Which row each row swaps with, under one turn or mirror
The rows were stretched afterwards, more along some directions than others.
Vek: [  5 -19  -1  14  10  13  -1  15 -12  -8  17   2  44   4 -11 -20 -13   3
  41]
bine: [ 22  18 -16  -2  -7   4  10 -11   5  -3  14 -11   4   1 -12   7  33  -8
 -14]
Gezup: [  7   7 -21  25  18 -15   5  -2  -3  10  10  -1  12  35 -40 -39  23   7
 -17]
Mibe: [  8   2  20  -1 -16  14  -6   1  18 -30  41 -13  23   0  12   4  17  -3
  17]
lif: [ -3 -13 -13   8   5 -30  13   2 -12  16  12 -26  -8  46 -15  -6  -9  27
 -16]
sal: [-12  -1  -7   5   0  -7  32   4  -1  -1 -25  -1  13   4   1 -15 -10   2
  -9]
dur: [ -3   6  10 -27   2   4  17 -15   4  -4 -14 -12   6 -35  36  15 -24 -17
  21]
kuvop: [-33 -14  10  12  28 -19 -20  23  -9  -3  -4   2 -14  -8   3   4 -49  22
  24]
Nup: [-36  -7  -3   1  21 -21   2 -13  23  12  -6  -8 -20  -6   9  -1   2  13
   3]
doval: [  5   3 -23  11  19  -4  17   0  20   1 -33  16   3  -1  14  -8 -16   4
  15]
Veno: [ 14   6 -17  -2  11   5  16  -2 -23  26 -16  15 -22   4 -32  -2 -16  -8
  -3]
fenub: [ 21  16  -8 -11   1  -1   9   1 -20  14 -31   3   2 -25   5   2   8  -5
 -28]
neme: [-10  -2   1  -5  10  -3   1   1   4 -14  -2  -4  32  21   3 -24  -1  -5
  44]
boziz: [ 10  -8 -14  -1   9  22  -2   0   8  18  -5  11 -20 -17 -15   1  -9  -7
   9]
sos: [-26   1  14 -11 -13 -15 -10   8  17   3  -1 -12 -23  -8  26   9  -7   7
  -2]
nezas: [  2   9 -14  -7   9 -23  -3   9 -19  14  11 -18  11  11 -27 -23  14  18
  -8]
Bip: [-12 -10  -6  12   1  16   2 -15  29  -2  -5   5 -14   5   9  -4  -8   4
  20]
Ruv: [ -1  -8   1  16  15 -24 -23  12 -21  24  24 -15  -2  30 -42 -12   0  24
 -22]
fezi: [  5  12   4  24  -6  -2  -2   4  -3  -9   9   2  26  29 -17 -24  30   0
 -15]
bal: [  0   5   6 -20  10  -3 -32   7   4  23 -15   3 -24 -10  -2  -4  10  12
 -20]
rolem: [-45 -13   6   7 -14  12  -1  -9   1  -3  -1 -18  -3  -3  10  11 -31   4
  22]
lol: [-25  -8   8 -10  -1  17  -4   3  -1  -2 -13   3 -18 -36   7  17 -36  -8
   9]
soti: [-17  -6  -4  -2  23  -9 -15  15  10  12  -6   3 -34 -11   8   0 -46  12
  17]
Suf: [ 18  -7  -6  14  15  27 -17 -15  -6  15  14   9 -11  16 -47  -6   0   7
   7]
pomag: [ -3   4   9  -9  -2   2 -28 -11   6  -2  15 -17  14  26   5 -12 -12 -10
  30]
ziku: [ 15   0   6  -1  -7 -11  14   5  12  -5   3 -11  16 -11  36  15 -11   0
  -6]
gib: [  6  -2 -13  19   4   4  10  -1 -14  -8  28 -10  29  22 -33 -22 -26  -9
  17]
Mor: [  2  -4  -6 -15   6   5  13  11 -17  23 -40  -7  12 -12   4   1 -16 -10
  26]
toz: [ 36   4  -1 -26   4  -6   7   9 -15  15  13 -21   8   5  -1  -1  13   0
 -14]
nizig: [ 19  13 -18  17   7  -6 -11   1  31  -3  16   9 -18  43 -17 -13  27   4
 -12]
tulus: [-22  -6   8  21  -6  16   5  -5  -5  -5   4  -4  21  10   0 -15 -23  -9
   7]
ganen: [ -8  -5 -14   5  17  -5 -29  20 -24  13   9  -6 -28  23 -31  -6  -9  26
  -3]
sus: [  4   2   3  -3  12  -2 -23  -9  35   4  14  10 -25  14 -10 -14  26  11
 -15]
pote: [-19   5   8 -21  -5   1   3  -5  11  -5 -19 -10   6 -41  38  16 -13 -18
  15]
Nek: [  4   2   2   7  -4  25 -15 -17  19  -4 -12  16  -5  -3   7   0  15   4
  13]
lafe: [ 13 -11   4   2  10  -7 -10  25 -26   3  31 -10  10  14 -37  -8 -20  13
 -10]
tus: [-25  -1  20  -1 -11  -6   2  12  -4 -17   4 -17  19   7   7  -3 -25   2
  11]
Tofon: [  6   3 -10  10  -1  19 -13 -10 -14   5 -11  16 -24   6 -30   8  -5 -14
   8]
Rodin: [ 32  -4   0 -11  -3 -14   3  20 -20   5  19 -23  16  15 -11   9  -3   7
  -5]
Pom: [ 10  -1  -5 -19  14  -4 -10   5   2  24 -47  17 -27   3   7   1   0  -1
   8]
koliv: [ 10  -5  -5  -4  11  18  -9  -9   5   2  35   3   6  16 -18 -19  -8   2
  32]
Timif: [  4   5 -28   5  24  -9  -8  16 -19  13  18 -10 -11  25 -43 -24 -16  15
   4]

lol pairs with lafe
kuvop pairs with ganen
rolem pairs with Ruv
Pom pairs with neme
sus pairs with sal

